128 stands for zero in the data rows.
Here are some points, each followed by its number:
[163  53  80  70 132 100 107 154 228  85 246  48  52  95 120 208 197 117
  97 159 118 151 112 127 130 187 183 149 206 121 161] 0
[154 105 153 113 127  63 133 157 195 101 246 100 119 125  97  42  74 178
  49 216 185 175 127  67  83 214 121 149 133 103 132] 1
[ 89 202 137 176  96 183 123  82  54 162   0 156 159 127 122  92  68 104
 172  32  93  53 207 128 162  67 104  88  76 163 147] 2
[ 73 172  87 152 184 127 126 193 106  89  97 166 109 176 110  85 133 155
 124 116 159 137  99 136 107  66 109 121 104 147  79] 3
[182 124 222 138 158  38 139 199 170 106 169 126 108  87 126 119  65 194
  85 190 168 125 110 119 135 223  97 130 114  65 129] 4
[110 136  48 190 122 201 121 153 118 142  30 141 129 170 183 231 206 110
 196 118 103  91  51 128 109  77 165 150 127 176 105] 5
[ 85 152 151 103 100 208 119  44  98 143 122 112 104 118 123 115 122  83
 145  67  85 107 182 187 162 129 163 102 126 160 165] 6
[106 208 137 175 107 177 133  76  57 152  12 157 133 121 116  96  74  97
 189  19  82  96 171 145 157  65 115 107  23 179 175] 7
[129 134  81 128 155 115 118 159 119  93 163 132  99  99 118 129 103 104
 119  77 125 146 143 159 147 116 137 108 108 139 147] 8
[ 93 204 133 179  97 156 127  74  50 166  24 129 146 116  96  96  88  96
 185  48  98  76 176 147 164  47  92  96  70 173 141] 9
[147 121  48 185 152 130 100 226 188 115  95 141 105 196 144 184 215 171
 131 194 165 171  25 108  78 120 120 157 115 112 129] 10
Which two points above are nearest to each new point? Their numbers follow each, nearest first.
[103 109 161 159  84 166 138  35 178 158 167  95 172 186 178 189 187 133
 128 174  94 115  84  84  99 167 192 224 189 171 114] ~ 5 6
[139 174  70 158  87 178 123 113 137 155  77 115 139 137 127 152 112 115
 113  69 122 116 178 105 145  91 122  89 105 145 169] ~ 8 6
[ 32  91 134  45 210  79 134  90  58  92 210 119 118  97  56  88 165  55
 133  86 122 201 142 173 135 127 129  81 149 150  55] ~ 8 6
[ 68  84  79  81 194  43 115 170  63  70 177 158 114 154 112 149 193 117
 142 166 150 209  61 163  93 136 133 202 185 162  65] ~ 3 8
[203  97 143 150 155  89 141 199 193 100 146 124 136 148 197 161 182 179
 156 194 142 142  19 128 112 135 148 213  94 105 115] ~ 10 4
[127 136 126 167 132  92 151 165  85 107 100 156 166 143 109 102 135 144
 139 118 133 149 111 130 139 129  91 145  45  85  89] ~ 3 8
[195 160 140 169 129 120 120 204 139 144  71 135 151 134 171 119  71 184
 108 158 177  85 131  74 122 122  71 137  69  54 147] ~ 4 3
[227  74  98 129 143  44 104 230 141  81 169 112  91  46 107 146  92 135
 101 113 150 163 109 150 168 138 104 156  91  87 167] ~ 8 4
[ 87 104 178  45 158  65 141 139  49  87 140 148 142  58 108  60 143 126
 167  45 113 133 161 147 175 121  49  55 143  97 117] ~ 8 6
[ 70 105 171 107 142 144 130  79 139 104 186 111 121 187 117 128 214 114
 119 192 110 165  86 105  80 183 192 156 202 148 103] ~ 0 8
[148 121 138  95 143  75 102 149  84 114 201 132 100  72  89 134  87 103
 119  92 130 170 159 165 139 138 129  97 107 119 125] ~ 8 6
[179 162 165 171 126 138 137 196 148 145  72 147 149 138 172 102  85 182
 103 172 174  86 142  75 119 117  84 119  95  63 153] ~ 4 3
[148 165 101 170  90 157 116  72 142 193  72 117 116 107 141 135 103 119
 153  54 108  83 162 129 191  75  56  69 134 170 158] ~ 9 2
[ 93 115 122 134  80 197 108  55 162 176 124 131 200 228 255 187 238 122
 203 194  71 132  41 101  96 160 206 212 191 236 120] ~ 5 10
[ 87 154 123 141 138 174 126 108  78 147  56 151 125 121 107 144 139  85
 164  72 118  95 152 155 146  63 111  87 104 134 105] ~ 9 2
[120 131 230 129 137 122 111 145  92 134 138 137 163  87 106  57  85 126
 125 147 157 122 178 109 128 144  92  94 100  63 115] ~ 4 8
[ 70  72 144  61 208  67 141  97  62  68 225 113 127  85  71  71 158  98
 115 116 115 172 150 158 113 147 128  92 176 131  55] ~ 8 3
[101 104 173  65 180  50 145 145  84  18 186 117  89 106 137 143 139  82
 170 157  88 124  87 119 116 152 203 162 166 171 152] ~ 8 0
[191 107 105  82 122 106 125 154 134 138 110 114  96  73 173 121 155 160
 162  68 127  85 135 151 166  96  85 114  95 102 171] ~ 8 6
[ 64  39 123 107 173  59 140  83 161 102 255  75 149 165 105 157 238 139
 113 177 100 205  37 133  94 162 200 180 204 196  71] ~ 0 1
